One vector is turned by the same rotation once a step. Each row is the vector after some number of steps, and that number follows the row.
The counts run from 0 to 363.
[ -9.7 -14.6 -14.1 -12.8  22.1 -12.3  -3.2   8.9 -10.7  15.6  24.7  -7.4
   0.6   9.6   6.5   0.0  -6.0 -58.1  19.5 -27.5  14.6  -2.8   7.4   5.8
 -14.2  -3.5 -37.3 -32.6  21.9   5.4 -15.1  25.4 -31.2 -49.8  37.3 -28.7
  23.2 -16.7 -25.8  33.7  28.5 -29.7  17.2 -36.3  24.1 -13.9  -5.5 -40.2
 -12.7 -38.6  -6.8  -0.5  42.5 -17.7  20.8  22.6  35.1   8.8   9.3 -23.7
 -15.7] | 234
[  1.6 -46.5 -26.9   3.8 -28.4  16.1  -8.1   3.7 -21.4  32.8  34.3  -7.4
 -14.6  17.3   8.2 -29.5 -18.5 -39.4   2.6 -44.1  23.8  13.7  14.3  21.7
 -28.4   7.7 -51.5  20.6  43.2  -4.9  -6.1   4.1 -38.3 -12.9  -1.3 -18.9
  26.7 -12.7  -0.8  20.5   1.5 -11.3  23.2 -29.5  -2.6 -17.1 -50.0   1.9
  -0.6  -1.0  10.8 -30.2 -11.3 -37.4  36.9  14.4  -0.4  -0.2  11.4 -32.5
  -4.7] | 139
[-21.8  19.6 -36.6 -27.0  17.3  25.0 -17.8   0.1  18.5  23.0   7.9  17.1
  -6.7  -9.3 -15.7 -46.6 -17.7 -37.7  24.6 -66.5  27.5  16.7  13.3  37.6
  21.2  -6.5 -46.2  -3.6 -12.6 -15.7  16.2  -2.5 -22.8 -15.2 -10.4 -35.0
  -4.0  -7.8 -18.0   4.0  25.7 -36.1  -0.3   9.3   5.0 -18.1 -17.3 -30.4
  13.9  12.6  22.7 -30.9  31.6 -23.1  44.4  15.4  -1.2  22.9  15.9 -35.1
  15.7] | 190
[  5.3 -16.7 -24.1 -30.6   5.7  12.7 -12.4  29.6  -8.4  60.0 -11.2   2.8
  -5.5 -17.7  12.3 -34.0 -31.6 -62.2   4.4 -39.3  19.7  26.6  10.4  35.9
  29.8 -16.4 -21.0 -44.5 -14.8 -11.2  14.3  14.1   0.4 -20.6   1.9 -22.3
   1.2   4.5 -22.5  38.8  41.3  -5.9  33.3  12.9  -1.0 -16.6  -4.0 -38.4
  -8.6  -5.9  -3.2 -16.7  40.1 -28.4  28.4  -8.7  -3.7 -11.9  18.7 -16.9
  24.6] | 23
[ -1.7 -28.3 -57.6 -20.8  -9.1  20.0   1.7  10.8  -4.8  34.2  -6.2  -5.9
  -8.7 -13.8  -0.3 -34.3 -33.0 -23.7  17.7 -45.1  17.0  41.7  11.0  41.3
  26.4 -24.1 -52.2 -24.7  -0.6 -17.9   1.0 -12.5 -17.7 -24.5   4.7 -13.9
  -8.1 -25.6 -20.3  29.0  19.8 -22.9  25.8  33.4  -0.9 -19.3   0.9 -36.5
  13.7  18.0  -7.9 -55.8   4.8 -18.9  19.6 -10.4  -6.1 -23.2  11.4 -20.9
  19.5] | 291
[ 10.0 -33.6 -52.6 -12.4 -13.7  22.7   9.8  21.8  -4.2  41.0  -4.3 -20.3
  -4.5 -14.3  -0.1 -39.6 -35.3 -29.5  11.8 -42.0   6.5  37.9   6.0  36.9
  11.9 -31.1 -56.3 -17.5   0.6   2.0 -18.6  -2.8 -26.7 -32.2  13.0  -2.4
   0.9 -14.9 -26.8  23.0  25.4 -26.2  20.5  28.6   2.2  -0.4 -10.8 -37.7
  10.9  16.8 -14.5 -51.5  10.9 -18.3  14.7 -21.5  -0.6 -14.1  -8.0 -21.5
  15.8] | 292
[  1.2   5.2 -32.0  -8.1 -15.2  19.1  -8.7   3.9 -18.4  10.8  16.8   0.1
   4.0   2.1  20.5 -39.9  10.3 -55.7  -2.9 -52.9  42.2  19.7  15.1  31.3
 -11.5  12.7 -22.8 -22.0 -11.4 -20.7  21.6 -13.1  -5.0 -10.2 -18.6 -34.6
  18.7 -22.3  -9.0  26.1  40.9  -9.2  43.9   0.4  -1.2 -55.3 -32.0  -1.7
  13.5  14.3  30.4 -32.9  10.2 -42.3  41.1  27.5  -0.8   0.0  27.2 -22.2
  14.8] | 149
[ -5.9 -12.5 -27.4  -8.1   3.3  -5.9 -25.3   4.5  -0.5  38.7  -8.3   6.8
 -23.0 -13.5 -18.9 -22.7 -34.8 -60.1  37.2 -56.5  16.9   2.7  20.0  31.7
  22.7   4.6 -46.2 -19.0  20.5   8.0  18.0  32.8 -23.3 -21.2  19.2 -35.2
   4.9 -13.4 -11.3  27.1  21.8 -22.8 -11.7 -13.2   5.7  15.7 -14.4 -43.0
   2.9 -16.3   6.1 -24.7  38.7 -19.2  20.8  10.6  19.2   9.1  30.5 -27.9
   7.2] | 225
[ -4.4 -11.1 -40.2 -13.4   0.2  26.6  17.7   7.7  -1.7  43.6 -10.7  -5.2
  -9.5 -19.7  14.6 -41.6 -45.1 -28.5  10.8 -47.9  -7.4  14.9  14.0  49.3
   4.3 -33.2 -39.5 -30.1 -17.9  -1.7 -24.7  25.3   6.2 -18.5  12.5  -6.3
  -0.4   6.9 -35.3   5.9  46.0 -30.8  15.5  13.2  -8.1   3.8  -4.9 -49.5
   9.0   6.1  -9.0 -21.4  35.3 -35.5  12.7 -14.5   9.7 -13.0   8.4 -17.2
  23.2] | 57
[ 23.7   7.2 -39.3   6.6  -3.4  12.4  -9.9  -4.0 -20.2  21.2  14.4 -10.9
  -0.1  -9.1  -3.3 -31.4  19.5 -35.0 -12.6 -41.6  37.5  22.8   6.6  14.3
 -19.3 -20.8 -64.9   2.1  -2.1  -2.3  -3.9  -6.5 -39.9 -31.6  -7.4  -7.3
   9.1 -22.7 -27.3   2.1  16.2 -43.8  45.4   8.3  21.5 -32.8 -53.5 -11.6
   3.9  18.8  11.3 -23.4   8.4 -25.1  44.6  24.8  -7.9  18.8  -1.1 -27.6
   4.2] | 154
[-16.0 -12.3 -40.5 -21.8   0.1  19.8  20.6  30.3  -8.0  43.0   1.1 -11.3
 -26.0 -16.7  28.3 -59.2 -36.7 -45.2   1.2 -52.7  28.0  26.5  19.4  36.3
  20.6  12.8 -24.0 -24.7 -17.9  -0.3  25.5  -2.5   4.8  -2.3   2.2 -42.6
  10.9  -2.5 -20.6  11.0  28.2 -18.0  34.5  19.0   1.3 -23.5   1.6 -21.5
  21.6  12.0  16.0 -31.4  35.0 -43.4   4.7  -0.2   2.9   5.3   7.1  -4.5
  20.2] | 324
[-15.4 -25.0 -51.7 -15.3 -15.9   7.2  28.6  13.2  -4.4  19.7  17.4  -5.6
 -19.7   3.6  24.1 -35.2 -48.4 -22.4  18.3 -60.3  -4.4  20.5  19.6  49.7
   0.0   3.2 -49.2   1.5   5.5 -29.6  -2.9  15.2  -2.8  -5.7 -16.3 -30.1
  22.2 -15.8 -13.6  10.0  13.8 -18.8  -2.2  -9.7 -23.6  -9.4 -13.6 -29.3
  14.7   3.7   4.8 -21.4  27.8 -51.5  -5.5  -5.4  28.9 -14.0  29.3 -34.0
  14.4] | 77
[ 15.3 -19.1 -23.7  -2.2   3.9 -11.8   3.6  10.8 -27.0  35.4  10.9 -25.4
  12.7  -3.4  21.1 -29.9  -9.0 -45.0  -7.1 -25.6  -4.7  26.6  11.0  28.8
 -18.5 -23.1 -47.2 -30.5 -15.5  -1.5 -20.2  15.7 -23.1 -18.4  -9.5  -5.5
  39.9  -7.7 -11.6  19.7  34.0 -29.4  35.6  -6.8  -3.2 -15.6 -24.8 -38.2
  -6.8  -1.5 -25.5   6.8  54.4 -44.5 -10.0   5.3  44.8  -0.2  -3.1 -20.7
  24.8] | 46
[-15.6 -31.0 -41.9 -52.4  18.7  10.9  -2.2  30.9 -14.9  30.0  25.4   4.4
   1.4  25.9   0.4 -15.9 -21.7 -42.1  11.8 -39.0  28.5  39.9  15.1  30.6
  29.3   1.0 -41.5 -22.0  20.8 -35.0  21.6   4.3 -20.3 -33.7  -8.7 -19.4
  -5.5 -18.0 -26.7  44.0  -7.1  -9.8  19.7  -7.8   1.6 -49.0   3.6 -16.5
  -9.1 -24.8   4.9 -14.4  18.0 -26.5  38.3  10.5   0.6 -18.8  18.8 -29.4
  -8.5] | 2
[  7.3 -43.6 -35.6  -7.8  -8.9 -20.5  -6.2  23.9 -26.4  34.2  32.4 -32.3
   4.4   6.4  25.0  -6.1  -9.9 -46.9  -2.6 -21.3  13.5  31.0   7.5   6.2
 -24.7 -10.3 -35.3 -24.7  20.3  -6.4  -0.7  -3.6 -35.5 -34.6  -4.2 -24.9
  41.8 -28.2   2.2  58.7  12.8 -10.4  29.9 -19.3  -1.1 -36.9 -16.2 -35.0
 -10.5 -31.0 -23.7 -19.2  19.5 -42.8   7.0   2.0  28.9 -18.4  14.2 -27.8
  -8.5] | 274
[-11.9  -9.4 -53.6 -12.9 -11.1  12.6  20.8  17.1 -14.4  27.7  10.8  11.9
 -29.5   4.5  10.4 -45.9 -32.8 -36.4  -1.9 -62.1  19.3  12.8  25.3  37.1
  17.8  17.4 -39.4   0.7  -9.2 -21.4  24.7  24.2  21.2 -10.5 -14.7 -34.9
  11.4  -6.1 -24.3   5.7  13.8 -23.6  20.1  -1.0 -12.3 -16.0 -25.5  -4.3
  19.5  22.0  28.1 -26.9  30.4 -54.1   8.2  16.2  18.6   2.6  27.2 -22.9
  29.1] | 351
[ -5.6   6.7 -22.8 -19.9  15.0   9.8  22.1  28.5  -5.0  42.5   7.4 -24.6
 -23.5 -32.8  40.7 -23.9 -14.1 -38.5  -4.5 -30.6  19.8  19.4   6.8  17.0
 -29.1 -16.5 -32.5 -26.5 -14.1   3.9  17.3   7.9  -3.6 -23.6   8.8 -39.2
  12.7  -9.4 -32.3  19.1  32.8 -47.9  22.8   5.0  10.4 -34.9  -7.7 -42.9
  18.2 -27.3 -11.5   4.9  45.2 -52.1  15.4  -7.6  29.9  -3.9   7.6  -6.6
  16.4] | 61
[-18.2  -3.4 -20.3 -29.0  -3.4  39.5 -22.0  13.9  -0.9  42.8  21.7  14.4
 -12.2  -2.8  -1.2 -46.5 -30.2 -38.2  19.7 -61.1  32.8  17.2  10.0  38.3
  -4.5  -5.2 -40.8  14.4   8.0  -9.6   7.2  -3.7 -23.7  -5.0  -2.7 -33.1
 -10.4  -7.7 -10.6   4.3  18.7 -17.1  22.1  -6.3  -2.0 -27.6 -40.3 -17.9
   3.6  -8.8  14.9 -40.2   2.7 -31.7  58.0   3.3 -21.5  -5.8   6.6 -37.0
   2.2] | 164
[  3.0 -11.2 -54.9 -43.4   8.1  -2.8  -9.2  11.9 -19.4  22.0   3.1   3.8
  15.7   4.1  -6.0 -22.5  -6.5 -39.3  -2.5 -40.6  24.3  37.5  12.1  33.1
  31.9  -4.8 -47.8 -27.0  -7.6 -31.4  21.7  -3.2 -15.5 -21.3 -30.9  -5.1
  10.2 -23.3 -20.9  40.3   6.9 -21.6  27.5  11.1   6.9 -42.2  -8.6  -9.3
  -1.6   4.9   2.2 -14.7  33.9 -25.3  19.2  17.3  10.1  -8.0  24.6 -28.3
  23.2] | 15
[  1.4 -31.2 -55.9   2.2 -21.2  13.1  27.7   6.9  -7.9  18.3  13.9 -12.6
 -17.6   1.6  12.9 -34.2 -42.1 -22.8  11.7 -56.2  -7.2  30.4  21.5  49.1
  -6.0  -0.8 -68.5   5.1  20.9 -20.8 -13.1  21.3 -12.3  -8.8 -11.1 -13.9
  28.7 -14.2 -13.0  -0.8   7.5 -29.8  -2.8 -16.8 -15.4   7.8 -21.8 -25.7
  18.5  11.8  -8.2 -14.2  22.1 -52.0 -13.4  -1.2  36.0  -0.5  19.1 -27.3
  16.7] | 78
[ -2.4  -5.0 -30.4  -5.3  16.3 -15.4 -16.6  10.7  -0.3  28.5   8.3  -5.1
 -22.9 -19.9 -17.3  -0.6  -7.5 -38.1  13.7 -42.8  16.4   5.3   9.3   1.4
   9.6   0.0 -68.6  -7.6  25.3   1.1  20.4  26.3 -42.6 -38.4  17.5 -35.0
  11.5 -23.0 -24.0  22.2  -3.9 -52.5   0.2  -9.1  22.9   6.9 -23.0 -47.5
   1.6 -22.1 -10.1  -8.2  36.8 -17.5  26.1  22.5  26.7  17.4  14.1 -34.6
 -10.6] | 227
[-33.4   6.8   2.9 -15.1  16.4  18.7 -25.8   6.0  -0.2  35.8  16.6   9.4
 -11.8  -4.3  -2.8 -48.0 -42.3 -63.7  38.9 -51.2  13.9   2.7  12.9  38.6
   7.6   1.7 -29.3 -17.2  10.4   9.1  -5.2  14.3 -22.2 -15.5  23.0 -47.0
   7.5   2.3 -13.2   7.1  39.2  -8.5  -2.3 -31.4   3.2   1.7 -17.3 -40.4
   2.4 -19.5   6.5 -27.6  43.4 -21.4  41.4   1.3  12.1  17.7   5.9 -23.7
   5.7] | 198
[ -5.1 -28.9 -35.7 -22.9  -2.8 -12.5 -12.7  23.9 -25.2  50.4  25.8 -17.7
   6.0   1.7  15.0 -19.5 -29.5 -39.6   5.1 -30.0   1.1  29.2   8.0  33.7
 -21.1 -14.3 -59.5   4.6  15.3  -9.5   1.0   7.5 -32.3  -6.3 -27.4  -9.7
  29.2  -9.9  -7.3  25.8  -0.1 -31.5   6.7 -14.6  -9.1 -11.3 -39.3 -32.3
 -17.6 -18.9 -34.8  -0.4  42.0 -47.3   2.7  -3.3  28.0  -6.9   1.0 -30.9
   9.6] | 39
[-11.7  25.8  -7.6 -22.8  42.5   9.9  -0.9  -1.8   4.5  12.3  20.7 -19.4
   9.7  -5.7  -2.5 -41.1   0.8 -42.5  19.7 -38.3  29.2  -3.3   2.0  23.0
 -12.1 -10.3 -42.0 -29.6 -20.9   8.9 -10.9  11.8 -26.2 -31.4  22.8 -32.3
   9.8  -6.0 -40.8   1.5  37.9 -47.4  24.7  -7.6  24.0 -28.7  -8.9 -39.2
  11.6 -11.0  12.0  -4.4  43.2 -23.8  36.3  24.1  15.1  21.5  -9.8 -20.5
  -1.4] | 195
[  2.8 -37.0 -33.8   2.7 -16.4   3.5  -2.8   0.5 -21.8  18.8  45.2  -8.5
  -5.0  25.6   7.7 -24.4   8.3 -35.8  -6.9 -45.7  30.1  19.4   9.3  11.0
 -34.1  -1.1 -64.2  14.1  34.6  -8.6  -8.2  -7.4 -47.1 -15.6 -11.6 -21.4
  17.1 -23.4 -12.1  18.4  -4.1 -16.4  42.4 -28.0   8.2 -33.2 -54.7   1.6
   1.8   7.9  10.3 -19.5  -6.3 -41.1  33.1  14.3   1.1   4.0   5.4 -39.7
 -16.0] | 140
[ -4.2   6.9 -54.2 -17.7  16.5   2.7  -4.5 -19.6   7.2  -6.0  10.7  10.6
  -2.8   7.0 -17.6 -31.0 -12.7 -33.9  29.3 -61.3   3.5  12.7  17.2  45.5
  40.3  -2.6 -59.5 -25.3 -11.7 -30.5  -9.2  17.7  -3.7 -26.2   3.7 -18.3
  -1.9 -19.0 -27.0   7.4  21.6 -30.6  -0.7  -8.8   2.4 -11.9  -6.7 -33.0
   5.3  11.9  17.0 -24.2  35.7 -10.2  17.4  24.5  26.4   9.5  33.0 -37.4
  14.1] | 217
[ -8.7  -3.6 -37.5 -16.9  10.0  10.6  28.7  28.7 -14.8  31.5   3.4 -27.4
 -13.7 -14.0  34.4 -45.9 -17.3 -46.6  -5.3 -41.2  33.6  21.3   8.8  25.1
   6.2   4.8 -25.0 -31.7 -24.2   1.8  24.4  -5.1   2.0 -16.0  -0.3 -41.3
  16.6 -10.4 -33.3  11.6  32.7 -27.1  38.4  17.7   9.9 -34.7   5.7 -21.2
  25.5  15.0   7.5 -17.8  44.6 -47.7   6.2   5.0  21.6   8.5  -7.8   3.8
  20.0] | 323
[-13.8 -19.6 -30.0 -28.0   4.7  23.9  19.5  27.8  -5.3  44.2   6.8 -24.6
  -4.0  -8.7  33.0 -40.4 -32.0 -44.1   5.4 -30.8  24.1  21.6   2.1  29.5
   7.5 -17.4 -11.2 -43.2 -13.7   1.3  -3.0 -17.4  -6.4 -22.7  16.3 -32.2
  -2.9  -9.6 -30.7  31.7  44.3 -15.3  39.1  12.1   5.2 -30.4  20.5 -41.8
  16.7 -11.6  -3.5 -39.2  26.2 -31.6  23.9 -14.6   1.6 -25.2   1.2  -6.4
   4.9] | 297
[ 18.8 -34.2 -43.1   9.0 -26.0  -2.6 -16.8  23.3 -19.4  51.4  -2.8 -27.9
   0.1  -9.9  11.6 -30.2 -28.7 -56.2   8.6 -35.9  15.2  33.8  17.1  28.9
  -3.1 -10.9 -33.0 -32.2   5.0   1.5   4.7   1.8 -25.4 -17.6   2.9  -9.6
  35.0 -16.8  10.9  43.3  35.8 -10.7  31.7   6.4  -1.3  -0.1 -14.9 -45.8
  -4.1   3.7 -19.5 -45.4  19.5 -22.8  -3.8  -9.5  14.7  -6.7  13.6 -20.0
  14.7] | 286
[-25.3  -9.1  -0.6 -12.8   1.5  33.4 -11.3  -6.0 -12.3  27.1  34.2   8.8
  16.3  30.3  12.5 -62.3 -18.8 -54.5  27.3 -47.5  24.7   8.1   6.5  49.9
 -18.4  -9.7 -24.2 -16.5  -4.1  -4.3 -41.0   0.0 -22.9  -6.5   7.6 -14.7
  17.3   9.1  -7.4   7.5  52.0   5.2  21.1 -31.9  -7.2  -9.7 -24.3 -23.9
  -5.0  -0.7  18.9 -26.5  18.3 -28.3  46.1   3.8  -4.2   5.2  -4.3 -29.0
  -0.9] | 171
[ -1.2 -47.2 -66.2 -28.1 -13.2   2.2   3.8  18.3 -17.4  17.0  13.9  -5.8
   2.0  11.7   5.8 -21.9 -24.3 -32.3  15.4 -43.5   5.5  38.5  16.4  44.4
  16.4 -12.2 -48.3 -16.6  10.0 -32.4 -14.8  -8.9 -15.3 -18.0 -14.1   0.8
  10.9 -32.9  -2.5  41.2  17.0   1.3  19.1   4.4 -14.4 -13.6  -4.1 -29.0
  -6.7   6.8  -3.0 -48.2   4.3 -22.5   4.4  -8.0  12.0 -30.4  25.1 -37.0
   4.2] | 278
[  4.7 -26.5 -36.4  -0.1  -0.1  -7.0   6.7   5.2 -19.4  29.6   5.5 -20.3
  20.9   8.7  12.8 -46.5 -26.3 -42.4   3.3 -35.6  -9.4  25.8   7.9  45.6
 -13.6 -25.5 -47.1 -24.6 -13.3 -10.8 -36.6  17.6 -17.7 -16.4  -9.0  11.6
  33.4  -5.0 -10.8  21.6  38.7 -15.0  22.4 -14.9 -10.0  -3.9 -26.9 -40.0
 -11.8  11.3 -20.1  -3.6  54.3 -35.2  -5.1  -9.2  33.3  -6.3  -4.4 -25.2
  18.4] | 45
[  9.9 -33.3 -40.4   1.1 -25.1   6.5 -12.2  19.9 -12.9  37.1  -4.0 -14.0
  -0.1  -0.3  19.7 -37.5 -32.3 -55.6  11.6 -38.7  14.8  25.2  17.8  39.0
  15.3  -8.7 -22.8 -43.5  -3.8  -3.1  -9.6   1.1 -12.5 -19.2   0.1 -13.6
  28.8 -15.5   5.9  48.7  44.1  -0.6  33.7   5.9 -12.1  -8.6  -0.8 -40.8
   3.0  18.5  -5.5 -50.3  24.5 -26.4   6.8 -10.0   3.5 -12.9  18.0 -20.9
  18.6] | 285
[-15.9 -28.4 -33.4 -45.9  16.8  24.4   0.1  20.5  -8.4  48.7   3.7  15.5
   5.1   3.0   4.9 -33.2 -39.2 -32.9  11.0 -41.6   1.5  29.3   5.3  41.1
  23.0 -37.2 -56.1 -15.3  -0.9 -20.2 -23.7  15.9 -14.3 -22.1   7.6  -1.6
 -17.3   5.4 -41.1  18.6  16.8 -21.4  26.4   5.8  -4.8 -15.9 -11.8 -29.3
  -9.2 -12.4 -16.1 -21.8  26.6 -22.1  31.5 -13.4  -3.7 -24.0   2.4 -24.7
   9.8] | 30
[ -4.1 -28.9 -56.9 -11.0  -4.9  22.2  25.0   5.3  -9.5  18.5   0.3 -21.1
  -0.4   5.4   6.6 -63.4 -32.1 -23.4   1.9 -52.1  14.7  27.7  19.3  52.3
  24.5 -13.7 -49.7 -20.0 -20.0 -15.1 -23.2   1.3  -7.2 -14.4  -1.8  -4.3
   8.0  -2.0 -33.1   5.9  31.9 -20.1  23.4   9.5  -3.0 -12.8  -8.1 -20.7
  14.7  34.2   0.3 -39.0  26.7 -24.7  -6.1  -3.0   8.0  -5.6  -6.7 -11.8
  22.5] | 318
[  1.2 -35.3 -50.7  -4.5  -4.7 -17.9   7.8  27.9 -24.9  30.6  17.5 -45.6
  -3.4   4.0  12.8 -46.2 -16.6 -27.3 -10.8 -31.8  18.0  34.5   8.1  29.1
 -16.3   2.8 -64.2   0.9  10.0  -0.2  11.2 -10.7 -37.4  -3.0 -25.3 -22.5
  33.3 -13.0  -6.1  15.7  -1.7 -30.2  20.8  -0.4  -0.9 -13.3 -34.2 -18.3
   4.0  23.8 -21.6 -18.5  34.2 -44.7 -13.8   1.0  30.2   8.8  -6.2 -16.8
  15.1] | 314
[  2.7 -48.7 -43.3 -16.6  13.3  -3.1 -10.2  14.5 -21.4  25.4  26.6  -2.4
  16.9  34.8 -19.3 -27.9 -28.3 -40.2   3.2 -25.4  13.8  31.7   1.7  38.4
  16.9 -19.2 -63.7 -16.0  37.0 -11.6 -24.4  18.4 -44.8 -40.7   3.8   7.1
  19.4  -8.8 -26.7  37.0   5.4 -15.5  19.2 -27.8   5.8  -4.6 -20.5 -14.7
 -18.9  -6.4 -15.3 -11.6  22.2 -11.8  20.2  10.0  17.1  -8.0  -7.0 -36.2
  -7.1] | 5
[  5.4 -30.1 -44.2 -29.6  13.6  -2.0   3.1   9.1  -6.2  18.3  30.4 -14.9
   9.0   6.3  15.3   4.8   5.3 -32.1  -2.2 -18.2  11.9  21.1   4.0  11.3
 -10.7 -34.5 -58.6 -28.1  19.7 -10.9 -19.1   0.1 -36.9 -59.2  26.0  -2.4
   6.8 -28.6 -46.6  46.2  16.8 -41.6  34.1  -1.6  20.4 -29.5  -1.6 -43.1
  -7.8 -26.1 -22.4 -15.0  15.0 -21.4  21.2   2.0  18.6 -17.7  -2.6 -29.3
 -17.7] | 268
